grid =
[[139 128 139 141 127 122 124 136 131 130 147]
 [137 127 130 143 130 120 118 117 134 127 141]
 [121 118 136 117 122 133 131 145 135 124 124]
 [127 128 127 129 137 112 119 133 125 129 134]
 [130 132 141 130 116 130 138 145 136 130 136]
 [132 135 140 129 144 126 125 129 115 123 138]
 [131 134 113 140 127 120 118  99 128 122 135]
 [125 133 129 123 118 145 137 123 135 125 123]
 [126 118 130 126 128 121 133 126 126 128 131]
 [127 121 114 133 133 131 128 116 123 119 142]
 [131 126 141 123 123 129 130 140 128 136 137]
 [122 113 130 120 137 134 139 134 136 130 129]
 [128 125 132 129 138 138 139 125 120 124 132]]
grid[-13,-11]	139
grid[-9,-8]	130
grid[-7,-9]	113
grid[0,-9]	139
grid[-12,-11]	137
grid[-12,3]	143
grid[4,0]	130
grid[1,-10]	127
grid[3]	[127, 128, 127, 129, 137, 112, 119, 133, 125, 129, 134]
grid[-3,5]	129
grid[5,1]	135
grid[-1,-3]	120
grid[8,7]	126
grid[-3,9]	136
grid[8,6]	133
grid[2,7]	145
grid[-12]	[137, 127, 130, 143, 130, 120, 118, 117, 134, 127, 141]
grid[1,-5]	118
grid[-8,-11]	132
grid[-9,-7]	116
grid[:, -11]	[139, 137, 121, 127, 130, 132, 131, 125, 126, 127, 131, 122, 128]
grid[-2,7]	134
grid[11,8]	136
grid[-9]	[130, 132, 141, 130, 116, 130, 138, 145, 136, 130, 136]
grid[5,9]	123
grid[-8,-6]	126
grid[-2,9]	130
grid[-6,6]	137
grid[-10,-4]	133
grid[-4,-11]	127
grid[-2,2]	130
grid[-11,2]	136
grid[2,1]	118

W = [[121, 141, 135, 138, 138, 124, 129, 127, 138], [142, 125, 129, 133, 132, 138, 127, 123, 127], [131, 126, 139, 121, 131, 128, 121, 139, 130], [116, 109, 126, 125, 146, 132, 127, 122, 130], [128, 128, 127, 126, 128, 128, 128, 128, 128], [130, 118, 123, 155, 127, 125, 117, 149, 136], [133, 125, 149, 120, 133, 129, 119, 143, 131], [128, 128, 127, 126, 128, 128, 128, 128, 128], [128, 128, 127, 126, 128, 128, 128, 128, 128], [114, 131, 125, 121, 125, 120, 129, 134, 129], [115, 109, 126, 125, 146, 132, 127, 122, 130], [121, 141, 135, 139, 138, 124, 129, 127, 138], [142, 125, 130, 134, 132, 138, 127, 123, 127], [115, 109, 126, 125, 146, 132, 127, 122, 130], [132, 125, 150, 120, 133, 129, 119, 144, 131], [125, 128, 126, 125, 127, 126, 128, 131, 129]]
W[0, 0] => 121
W[3, 7] => 122
W[6, 7] => 143
W[12] => [142, 125, 130, 134, 132, 138, 127, 123, 127]
W[13, 7] => 122
W[15, 7] => 131
W[1, 3] => 133
W[13, 1] => 109
W[11, 7] => 127
W[2, 8] => 130
W[5, 4] => 127
W[3] => [116, 109, 126, 125, 146, 132, 127, 122, 130]
W[2, 0] => 131
W[6, 1] => 125
W[10, 3] => 125
W[15, 6] => 128
W[10, 5] => 132
W[11, 1] => 141
W[10] => [115, 109, 126, 125, 146, 132, 127, 122, 130]
W[:, 5] => [124, 138, 128, 132, 128, 125, 129, 128, 128, 120, 132, 124, 138, 132, 129, 126]
W[12, 6] => 127
W[2, 7] => 139
W[:, 3] => [138, 133, 121, 125, 126, 155, 120, 126, 126, 121, 125, 139, 134, 125, 120, 125]
W[:, 7] => [127, 123, 139, 122, 128, 149, 143, 128, 128, 134, 122, 127, 123, 122, 144, 131]
W[2, 3] => 121
W[9, 0] => 114
W[5, 3] => 155
W[0] => [121, 141, 135, 138, 138, 124, 129, 127, 138]
W[11, 4] => 138
W[4] => [128, 128, 127, 126, 128, 128, 128, 128, 128]
W[:, 6] => [129, 127, 121, 127, 128, 117, 119, 128, 128, 129, 127, 129, 127, 127, 119, 128]
W[13, 0] => 115
W[1, 8] => 127
W[7, 2] => 127
W[0, 7] => 127

X =
[[113 124 131 130]
 [115 137 120 127]
 [101 118 113 104]
 [102 108 106 120]
 [135 119 109 118]
 [117 118 114 115]
 [125 116 118 114]
 [113 117 120 109]
 [138 125 120 120]
 [137 138 140 123]
 [123 120 139 132]]
Indices start at 0.
(0, 0): 113
(10, 2): 139
(10, 3): 132
(9, 2): 140
(9, 1): 138
(5, 3): 115
(8, 3): 120
(6, 3): 114
(0, 2): 131
(5, 1): 118
(6, 0): 125
(8, 1): 125
(9, 3): 123
(4, 1): 119
(3, 1): 108
